Each named move below is a turn or a mirror, shown by a few rows before and after it. Which moves, in which order, take the first row of each later pair to the second? The first pair is answered.
F:
[ -6.5   9.7  -5.2   8.0   0.1   2.9  11.4 -12.7 -17.3 -16.7  -8.6   1.1
  -7.3 -18.6] => [ -4.4  11.8  -8.0   6.7  -6.7   4.7  12.4  -9.5 -16.1 -22.3  -8.4   1.6
  -5.9 -16.9]
[-15.2  39.2  28.0 -16.5  28.6  26.5  -6.9 -13.1   8.8 -39.5   3.7 -31.5
  28.7  23.4] => [ -7.8  45.1  33.3  -8.9  33.1  37.0  -5.9 -10.0   0.2 -31.4   2.5 -26.7
  34.3  11.4]
[  3.2 -30.9   6.7  -2.5  28.2   1.7  10.1  34.0  24.4  20.2  12.2  17.1
  19.2 -30.1] => [-19.8 -31.8  -8.9 -15.9  -2.6 -26.7   4.9  21.3  54.6 -19.6  20.8   6.3
   0.4  -0.5]
J:
[  1.9 -37.9  -6.4  16.5  -3.2 -33.7  -4.2  18.0   8.7  36.1   5.2   2.9
   9.3   6.8] => [ -1.0 -32.9 -10.3  12.3  -2.7 -37.3  -5.3  17.4  17.3  32.4   9.5   0.6
   4.8   6.9]
[ 3.4 -2.0 28.3  6.1  8.4 20.8 -3.4 28.6 -7.6 33.8  9.8 20.0  9.7 -8.0] => [-16.3  -5.0  21.9 -10.4 -14.2   6.6 -12.5  26.9  22.6  -6.3  20.3   2.3
  -1.4  30.9]
[  3.7 -37.5  -7.6 -13.2 -26.3 -17.1  10.8  16.4   6.9  40.9 -12.0  14.0
   3.8  -4.7] => [ -8.0 -38.4  -8.2 -19.3 -36.4 -17.0  14.3  16.2  14.5  24.8  -8.9   5.9
   0.9   3.4]
Y:
[  1.8   9.7  41.0  -1.5  -7.7 -38.8   4.2  -1.8   2.7 -20.2 -16.7  -2.3
  -7.9 -13.3] => [  5.7  13.4  41.0   3.2  -7.5 -27.2   4.7  -0.2  -2.4 -21.2 -16.5  -1.2
  -9.7 -17.6]
[ 20.6 -11.0  15.7   3.7  15.4  19.4  15.6   3.1 -39.5  49.2 -19.3  12.8
  14.8 -41.4] => [ 16.0 -31.3   7.6  -3.2   3.2   1.9  12.9  10.9 -30.2  59.3 -15.9  15.7
  16.6 -33.2]
[  5.2  36.7   3.1   4.7 -12.0   5.2  31.2  -4.7 -15.3  24.0 -11.4  13.2
  -0.9 -23.6] => [  5.9  31.7   8.0   2.9  -3.4   8.0  27.8   2.8 -14.2  33.6  -4.4  12.9
   1.4 -25.3]
[-2.2  8.9 15.8 -9.3 -9.5 31.1 -8.7 35.6 48.6 14.0 10.2 -7.2  0.0 -4.3] => [ -3.7   2.9  12.5 -11.4 -19.6  21.3  -9.5  33.6  53.8  11.6   9.1  -5.6
   2.5   2.7]
M:
[ 22.5 -39.6 -33.7 -11.4 -60.8 -64.7  29.5 -32.9  -6.9  45.7 -25.6  30.2
 -16.3  -0.2] => [-11.2  86.9  15.7   3.0   6.6  57.2  39.2   1.9  -2.6 -59.5  27.9 -21.8
   5.4   0.1]
[-10.2   5.1  -1.3  -8.2  -6.7  -9.5 -10.4  13.5  28.9  13.4  25.8   5.9
   3.7  14.6] => [ -6.6  14.0 -12.3 -13.1 -17.6 -15.4 -13.6   1.3  25.7   0.5   8.6   6.3
 -12.3  17.5]
[-20.2  15.6  12.2   6.8  25.5  33.8  -6.6  31.4  11.8 -15.8  30.2 -16.8
   4.3   1.6] => [  3.6 -43.5 -20.2  -1.2 -15.1 -36.8  -9.2   2.3   9.4  30.3  -5.9  14.0
 -11.0   0.5]
[-15.0  32.3 -30.3  11.3 -34.7  -7.8  25.9 -50.8  15.3 -50.4  -1.4 -10.4
 -23.4  25.3] => [ -7.6 -17.4  34.2  12.6  28.4  24.5  18.8  32.3  22.6  14.1  60.2 -15.2
  38.8  -2.2]
R:
[-10.7  22.4  -6.0  38.3 -13.4  16.5  -9.5  -3.9  -3.6  -7.9   1.1 -12.1
  20.8   9.2] => [ -2.6  17.2  -9.2  40.6 -12.5   9.5  -6.8  -8.8 -13.9   1.5 -10.1  -7.4
  17.3   2.0]
[ 10.0  -5.3 -26.6 -10.1 -12.7 -12.7  -1.5  -5.8  -9.1  14.4 -24.4  10.3
  -5.8  -6.2] => [-15.1   4.7 -12.2 -20.3  -3.9   4.6 -11.6  16.9  21.0 -15.7   8.4 -13.9
   0.2  15.7]
[-14.1  37.7 -22.2   6.9 -19.9   5.2  10.5 -30.1 -13.9 -73.4 -12.5 -45.1
  -7.1  33.4] => [  5.8  46.0  11.5  28.3  31.1  54.9  20.2  -2.0 -46.4 -32.4  -1.8 -33.4
  26.1 -11.0]

(2 to 3 moves a pair)
[ 23.7 -54.8  -8.0 -15.3   4.4 -30.1  -7.4   1.2  19.8  52.7  11.5   3.5
  18.0   6.8] => [ 25.8  42.8 -18.8  15.5  25.0  35.8  15.0 -42.1 -29.2   1.4 -22.7   4.0
  -1.3 -17.6] => M J
[-23.3  13.8  22.1  -2.2  24.7  27.1 -13.6  36.4  22.1 -35.3  40.6 -17.0
  14.7  13.5] => [-29.6   3.5  -6.2  -9.6 -19.4  -8.9 -12.1   7.4  36.0 -48.2  21.9 -11.2
 -13.4  39.4] => J R R
[-12.5  -7.6  32.4 -13.2  17.5  14.3  -4.6  35.6  30.6  -1.4  35.5 -14.6
  30.6  10.6] => [ 22.2 -39.3 -13.0  -6.9 -23.2 -45.4   5.6 -16.1   0.4  38.7 -20.1  21.1
   5.2  -4.8] => Y J R
[-26.1  25.0 -12.5 -12.7 -12.2  -2.7  -6.5   3.9  33.6 -53.9  18.9 -25.0
 -13.6  29.7] => [-21.3  -2.0  14.4 -12.5  11.9   8.6 -12.9  42.0  33.8 -25.5  46.6 -29.7
  10.1  22.4] => M M M
[-18.2 -37.2  23.4 -17.7  -7.6 -25.0 -23.1  38.3  38.0   6.2  42.0 -13.6
  12.3  21.4] => [-21.3  55.4  15.5   4.2  11.8  36.9  -1.1   9.8   5.8 -52.1  17.6 -22.6
  -3.7   2.1] => R M R
[-10.1  25.5  12.4  -6.4   9.8  24.9  -9.1  22.1  26.5 -43.1  27.9 -31.8
   4.8  19.9] => [  8.9  56.9  -8.4  11.6  13.6  37.4   6.9 -14.6 -11.5 -35.4 -10.6 -12.2
  -6.8  -9.0] => J M M
[-12.6  -0.3  36.2  -9.7  31.4  30.2  -5.3  49.3  32.5 -58.5  38.6 -44.3
  21.0   1.8] => [ -2.8  47.8 -11.8  10.7  -3.4  20.7  17.1 -31.2  -5.3 -85.0 -29.9 -26.1
 -22.0  -9.4] => M J M
[ 17.3 -17.9  25.5   9.1  32.3  35.1   3.5  28.5 -18.1  52.6  16.1  13.5
  23.0 -29.6] => [-15.1 -49.1   3.5 -24.4 -17.5 -19.7 -14.2  31.5  42.2  12.4  29.5  -4.3
   1.3  31.0] => Y J
